Below are clouds of points in 11 dimensions, each taken in no order from a shape made of curves.
After each cloud, say how many separate parts and how many independent loops its shape has (a theta shape has two loops).

fazi (55 x 11):
[[ -8  -5   3  -5 -15 -12 -32   8   2  13 -16]
 [ 23 -15  25  12  11 -12   8  11  -4   4  -7]
 [-21  26 -30 -11   4  46 -16  -1  14  16  22]
 [-39  -6  -5 -29 -44 -27 -60   9  -9  26 -31]
 [ -9  16  -9  -3   7  22  -9  -7   5   7  14]
 [-39  -5  -5 -29 -43 -27 -61   8  -9  26 -31]
 [  3   4   5   3   3   4 -14   2   2   5   0]
 [-21  29 -33 -10   4  50 -18   1  16  17  23]
 [-11  18 -11  -5   6  26  -9  -9   7   7  16]
 [ 25 -13  26  13  13 -13   8   9  -3   1  -7]
 [ 20 -14  23  10   9 -13   6  13  -5   8  -7]
 [ 38 -13  31  22  31 -15  19  -8  -5 -20  -3]
 [  4   1   6   3  -1  -1 -18   5   3   7  -4]
 [ 30 -13  27  16  19 -15  10   3  -5  -6  -6]
 [ 19 -15  23   8   7 -14   6  15  -4  10  -8]
 [-36  -5  -4 -26 -39 -23 -58   6  -6  23 -31]
 [-38  -5  -4 -27 -41 -24 -60   6  -5  24 -30]
 [ 50 -12  43  27  47  -5  43  -8  -6 -20   4]
 [ 52 -12  45  29  50  -5  48  -8  -6 -20   6]
 [-18  22 -21  -9   6  36 -12  -7  10  11  20]
 [-21  -5   0 -15 -26 -17 -44   8   0  18 -24]
 [-38  -5  -5 -29 -46 -31 -59  13 -12  28 -30]
 [-20  26 -26 -10   5  43 -15  -4  13  13  22]
 [-21  30 -34 -10   3  53 -18   6  16  21  25]
 [ 55 -12  47  31  53  -6  53  -9  -6 -22   8]
 [ 41 -13  31  23  33 -13  22  -8  -6 -20  -3]
 [ 42 -13  34  23  36 -12  25  -7  -6 -20  -2]
 [-21  28 -31 -11   3  47 -17   0  15  17  23]
 [  9 -20  13   3  -5 -26   0  14 -10  10 -11]
 [ 45 -12  38  25  39  -8  32  -6  -6 -18   2]
 [  0  -2   5   0  -6  -6 -23   7   2  10  -9]
 [ 38 -14  30  22  29 -16  18  -7  -6 -19  -4]
 [ 43 -12  37  25  38 -10  29  -7  -6 -19   1]
 [-14  -5   2 -10 -19 -14 -39   8   0  15 -19]
 [-15  20 -16  -7   7  31 -10  -9   8   8  18]
 [ 34 -14  28  19  24 -16  13  -3  -5 -15  -6]
 [-20  25 -25 -10   5  41 -14  -6  12  12  22]
 [-32  -6  -3 -23 -35 -22 -55   6  -5  22 -29]
 [-22  29 -33 -10   4  52 -18   4  18  18  23]
 [ -5  -5   4  -3 -10  -8 -28   9   2  13 -13]
 [ 48 -11  42  27  45  -6  40  -7  -6 -18   4]
 [-38  -5  -4 -29 -45 -29 -60  10 -10  27 -30]
 [-22  31 -34 -10   4  54 -17   7  18  20  25]
 [ 31 -13  27  18  21 -15  12   1  -6 -11  -5]
 [  0   9   1   2   6  10 -11  -3   3   4   7]
 [ -4  12  -3  -1   7  17 -10  -5   4   5  11]
 [  1  -1   6   2  -3  -4 -22   6   2   8  -8]
 [ 14 -17  19   5   0 -19   2  16  -7  12  -9]
 [ 35 -14  28  20  25 -15  14  -4  -5 -16  -5]
 [  1   6   4   3   4   7 -12  -1   2   5   3]
 [-29  -5  -2 -22 -33 -20 -52   6  -3  21 -27]
 [ 15 -17  20   6   2 -17   3  16  -5  12  -8]
 [ 46 -12  40  25  42  -7  35  -7  -6 -19   1]
 [-24  -6  -1 -17 -28 -18 -48   6  -1  20 -25]
 [ 12 -18  16   5  -3 -21   1  14  -7  12  -9]]
parts	2
loops	0

tel (89 x 11):
[[-47  -6 -26  -9  22  -6 -55  -2  28  34  25]
 [ 22   9   8  -1 -24   2  29  16 -15 -13 -15]
 [  8   4  15   6 -11  -7  14  12 -19 -10 -11]
 [-45  -7 -29  -6  24  -5 -55  -2  31  33  19]
 [-41  -6 -31  -7  21  -3 -52  -1  32  31  18]
 [ 19  10  15   1 -21  -1  30  15 -25 -15 -13]
 [ 27  11   9  -2 -27   4  37  17 -19 -15 -16]
 [  5   5  10   0 -13  -7  10  14 -14  -3  -5]
 [  0  -3  16  14   4 -12  -2   6 -13  -9 -18]
 [  1   2   7   2  -8  -7   4  13  -8  -1  -6]
 [ 20  10  15   1 -22   0  33  15 -26 -16 -14]
 [  9   3  15   8  -8  -7  13  11 -17 -12 -16]
 [-34  -3 -29 -12  12   0 -41   4  27  28  19]
 [-36  -1 -29 -14  10   0 -40   5  26  31  25]
 [ 26  11   8  -3 -26   4  35  18 -17 -14 -15]
 [  0   2   7   3  -7  -8   1  12  -7  -1  -6]
 [  6  -1  16  13  -1  -9   5   8 -13 -10 -19]
 [-48  -7 -28  -7  24  -6 -57  -3  29  34  23]
 [  9   4  15   6 -10  -7  14  11 -19 -10 -14]
 [  2   3   7   1 -10  -7   5  13  -9  -1  -6]
 [ 18   6  11   3 -17  -1  24  14 -16 -13 -17]
 [-35  -4 -30  -9  16  -1 -45   2  30  29  17]
 [ 15   8  14   2 -18  -3  23  14 -21 -12 -11]
 [  8   4  15   6 -10  -7  14  12 -19 -10 -12]
 [ -3  -1  10   7  -1 -11  -2   9  -9  -2 -10]
 [  4  -2  16  13   0 -10   4   7 -13 -10 -20]
 [  2  -3  16  13   2 -11   0   6 -13 -10 -19]
 [ 14   7  14   3 -16  -4  21  14 -20 -12 -13]
 [  7   0  16  11  -2  -8   7   8 -14 -11 -20]
 [ -4  -2  11   8   1 -11  -4   8  -9  -3 -10]
 [ 27  11  13   0 -26   4  39  16 -25 -19 -18]
 [ -4  -3  14  12   4 -13  -5   7 -10  -5 -14]
 [-42  -6 -30  -7  22  -3 -53  -1  31  32  18]
 [  9   1  15   9  -6  -7  11   9 -15 -12 -19]
 [-34  -1 -29 -13  10   0 -39   5  26  30  22]
 [-34  -2 -29 -12  11  -1 -40   4  27  29  20]
 [-42  -2 -28 -12  15  -3 -47   1  26  34  28]
 [-35  -1 -29 -14  10   0 -40   4  26  30  23]
 [-48  -6 -27  -8  24  -6 -56  -2  28  34  24]
 [ 24  11  15   0 -24   2  37  15 -26 -19 -17]
 [  5   5  12   2 -13  -7  12  14 -16  -5  -7]
 [ 15   8  14   1 -18  -3  24  15 -22 -12 -11]
 [-47  -7 -28  -7  25  -6 -57  -3  29  34  22]
 [-45  -4 -27 -10  19  -5 -51   0  26  34  27]
 [ 16   6  13   4 -15  -3  22  13 -18 -13 -16]
 [ -4  -3  13  10   2 -12  -4   8 -10  -4 -11]
 [-34  -3 -29 -11  13   0 -41   3  28  28  17]
 [-38  -6 -30  -8  19  -1 -49   1  31  30  17]
 [  7   0  15  10  -4  -7   9   9 -15 -11 -19]
 [ 27  11  12  -1 -26   4  38  16 -22 -18 -18]
 [ -1   0   8   4  -5  -9   0  11  -7  -1  -8]
 [ -2   0   9   6  -3  -9  -2  10  -8  -2  -8]
 [ 22   8   8  -1 -22   2  28  16 -14 -12 -16]
 [ 16   9  15   2 -20  -2  26  15 -23 -13 -11]
 [ 21   8   9   1 -21   1  27  15 -15 -13 -17]
 [ 14   8  14   3 -17  -4  22  14 -21 -12 -12]
 [ 22  11  15   1 -22   1  35  15 -26 -18 -16]
 [-45  -7 -29  -7  24  -5 -56  -3  30  33  20]
 [ 26  11  10  -2 -27   5  37  17 -20 -17 -17]
 [ 25  11  15   1 -25   3  38  15 -26 -19 -17]
 [ 25  10   7  -3 -26   4  33  17 -16 -13 -15]
 [-44  -3 -28 -11  17  -4 -49   1  26  35  28]
 [ 17   6  12   4 -16  -2  23  13 -18 -13 -17]
 [-46  -5 -27  -9  21  -5 -53  -1  27  35  26]
 [-37  -5 -30  -9  17  -1 -46   1  30  29  17]
 [ 18   9  15   0 -20  -1  29  15 -24 -14 -12]
 [-41  -1 -28 -13  13  -2 -46   2  26  34  28]
 [ 19   7  10   1 -19   0  25  15 -16 -13 -16]
 [-35  -4 -29 -10  15  -1 -43   3  29  28  17]
 [  6   5  14   4 -12  -7  13  13 -19  -7  -8]
 [-39  -5 -30  -8  20  -2 -50   0  31  30  17]
 [  6   5  14   3 -13  -8  13  13 -18  -6  -8]
 [  5   5   8   1 -13  -6   9  14 -12  -3  -4]
 [ -2  -4  17  14   4 -13  -3   6 -12  -7 -17]
 [ 14   6  14   4 -15  -3  21  13 -19 -13 -15]
 [  5   5  12   2 -13  -7  11  14 -15  -4  -6]
 [ 23   9   7  -2 -25   4  31  17 -15 -13 -15]
 [  8   5  15   5 -12  -7  14  12 -19  -8 -10]
 [-37  -1 -29 -14  10  -1 -42   4  25  32  26]
 [-39  -1 -28 -14  12  -2 -44   4  26  33  27]
 [-47  -7 -28  -6  25  -6 -57  -2  30  33  22]
 [  9   2  15   9  -6  -7  12  10 -17 -12 -18]
 [ -3  -3  15  12   4 -13  -5   7 -11  -6 -14]
 [ 15   6  14   4 -16  -3  22  13 -19 -13 -16]
 [  9   3  15   8  -9  -7  14  11 -18 -11 -16]
 [ -2  -4  16  13   4 -13  -3   6 -12  -6 -16]
 [  4   5   8   0 -12  -6   8  14 -11  -2  -5]
 [  3   4   7   0 -11  -6   7  14  -9  -1  -5]
 [ 26  11  13  -1 -25   4  39  16 -25 -19 -17]]
parts	3
loops	3

gudo (79 x 11):
[[ 11  10  -2  -1 -14  -7   5   1  -1 -13   6]
 [ 18   6 -15   9 -13 -18   7  -2  -4 -14  11]
 [ 10   9   0   0 -12  -7   2   3   1 -10   5]
 [ 11  -3 -17  13  -4 -24  -1   1   3  -6  12]
 [ 16  -7 -31  21  -2 -34   2  -2   2  -5  16]
 [ 15  10  -6   1 -14 -10   6   0  -2 -14   8]
 [ 15 -16 -39  29   3 -41   0  -2   2  -1  19]
 [-14  32  36 -38 -10  36  -4   3  17   1 -26]
 [ -2 -19 -12  18  -1 -20  -9   3 -15 -11  13]
 [  2 -28 -33  33   8 -38  -6   0  -8  -3  21]
 [ 17  -9 -35  25   0 -38   2  -1   3  -3  19]
 [ -9  27  29 -29 -10  26  -3   6  16   1 -18]
 [-12  31  34 -36 -10  33  -2   4  17   1 -24]
 [  0 -25 -25  28   5 -32  -8   2 -12  -8  17]
 [ 10  -9 -21  19  -7 -25   0  -1 -13 -17  15]
 [-21  30  39 -39  -4  42 -11   1  12   3 -30]
 [-16  34  37 -40  -8  40  -5   2  15   1 -28]
 [-14  17  27 -18  -5  23 -10   7   7   1 -16]
 [-22  26  38 -33  -2  39 -13   2  10   4 -27]
 [-14  17  26 -18  -5  23  -9   6   8   1 -14]
 [-21  20  33 -23  -1  33 -15   4   5   3 -23]
 [ 16  10  -9   4 -14 -13   7   0  -2 -14  10]
 [ 12  10  -3   0 -14  -9   5   1  -2 -14   7]
 [ 16 -12 -38  28   1 -40   1  -2   3  -2  19]
 [-20  31  40 -42  -5  42  -9   1  15   2 -31]
 [ -2 -20 -15  21   0 -23  -8   3 -15 -11  14]
 [ 12 -18 -39  31   5 -42   0  -1   0   0  21]
 [  9  -9 -21  18  -4 -25  -2   0  -7 -11  13]
 [ -2 -21 -16  22   1 -24 -10   2 -15 -10  14]
 [ 11   2 -12   8  -5 -20  -1   1   8  -4  10]
 [  9 -23 -39  33   6 -42  -3  -1  -3   0  21]
 [ 15  -6 -28  20  -3 -30   1  -1   1  -8  15]
 [-11  29  32 -33 -11  29  -2   5  16   0 -21]
 [ 10 -22 -40  33   6 -42  -2  -1  -2   0  21]
 [-22  22  35 -27  -1  37 -14   3   6   4 -25]
 [ 10 -11 -21  20  -6 -26  -1   0 -13 -15  14]
 [ 18   3 -18  12 -11 -20   6  -2  -6 -15  13]
 [  4 -27 -36  34   8 -40  -5  -1  -7  -1  21]
 [ -1 -16 -10  18  -2 -19  -8   3 -14 -12  12]
 [  9   6  -3   2  -9 -12   0   2   6  -7   7]
 [  9   8  -2   0 -11  -9   1   3   3  -9   7]
 [-21  31  40 -41  -5  42 -10   2  13   2 -30]
 [-22  25  37 -31  -2  38 -14   2   8   3 -27]
 [  4 -10 -14  15  -3 -20  -4   1  -9 -11  13]
 [-19  15  28 -17  -2  27 -13   6   3   2 -17]
 [  1 -27 -31  31   7 -36  -7   0 -10  -3  20]
 [ 10   9  -1  -1 -13  -7   2   2   0 -11   6]
 [-11  22  26 -23  -8  23  -5   6  12   0 -16]
 [  9  -5 -18  15  -4 -25  -1   1   0  -8  13]
 [ 12  -6 -23  17  -4 -28  -1   0  -1  -8  14]
 [  6 -26 -38  34   7 -41  -4  -1  -4   0  21]
 [-17  16  28 -17  -3  25 -12   6   5   1 -16]
 [  9  -7 -20  16  -4 -26  -1   1  -5 -10  14]
 [ 17   8 -12   6 -13 -15   8  -2  -2 -14   9]
 [ 12  -8 -22  19  -8 -25   2  -1 -13 -17  15]
 [ 15  -3 -22  16  -9 -23   3  -1 -10 -16  14]
 [-10  28  30 -31 -11  28  -2   4  16   0 -20]
 [  0 -26 -28  30   6 -34  -8   0 -11  -5  18]
 [-21  29  39 -37  -4  40 -12   2  11   3 -28]
 [ 14  -5 -21  18  -9 -24   3  -2 -12 -16  14]
 [  2 -13 -12  15  -4 -19  -6   3 -12 -12  12]
 [  3 -27 -34  34   8 -39  -6  -1  -8  -2  21]
 [ 10 -10 -21  19  -5 -26  -1   0 -10 -14  15]
 [  6  -9 -17  16  -4 -23  -3   1  -7 -11  13]
 [ 10   4 -10   6  -7 -18   0   2   8  -5   8]
 [-15  33  36 -39  -9  36  -4   3  16   1 -27]
 [ -1 -22 -18  23   2 -26  -8   2 -14 -10  15]
 [ -1 -24 -22  26   3 -29  -8   1 -13  -8  16]
 [-20  16  29 -17  -2  28 -14   5   3   3 -18]
 [-17  33  39 -41  -7  41  -7   2  15   1 -30]
 [  0 -14 -11  16  -3 -19  -7   2 -13 -12  11]
 [ 11   0 -15   9  -4 -20  -1   1   7  -5  11]
 [-21  17  31 -20  -1  31 -14   5   4   3 -20]
 [-12  20  26 -21  -7  22  -6   6  11   0 -15]
 [ -9  24  28 -26  -9  24  -4   5  14   0 -16]
 [-19  33  40 -42  -6  42  -7   1  15   2 -31]
 [ 17   0 -20  14 -10 -22   5  -2  -8 -15  13]
 [ 10   6  -6   3  -8 -13   1   2   6  -6   7]
 [ 17  -8 -33  23  -1 -36   2  -2   3  -4  17]]
parts	2
loops	3
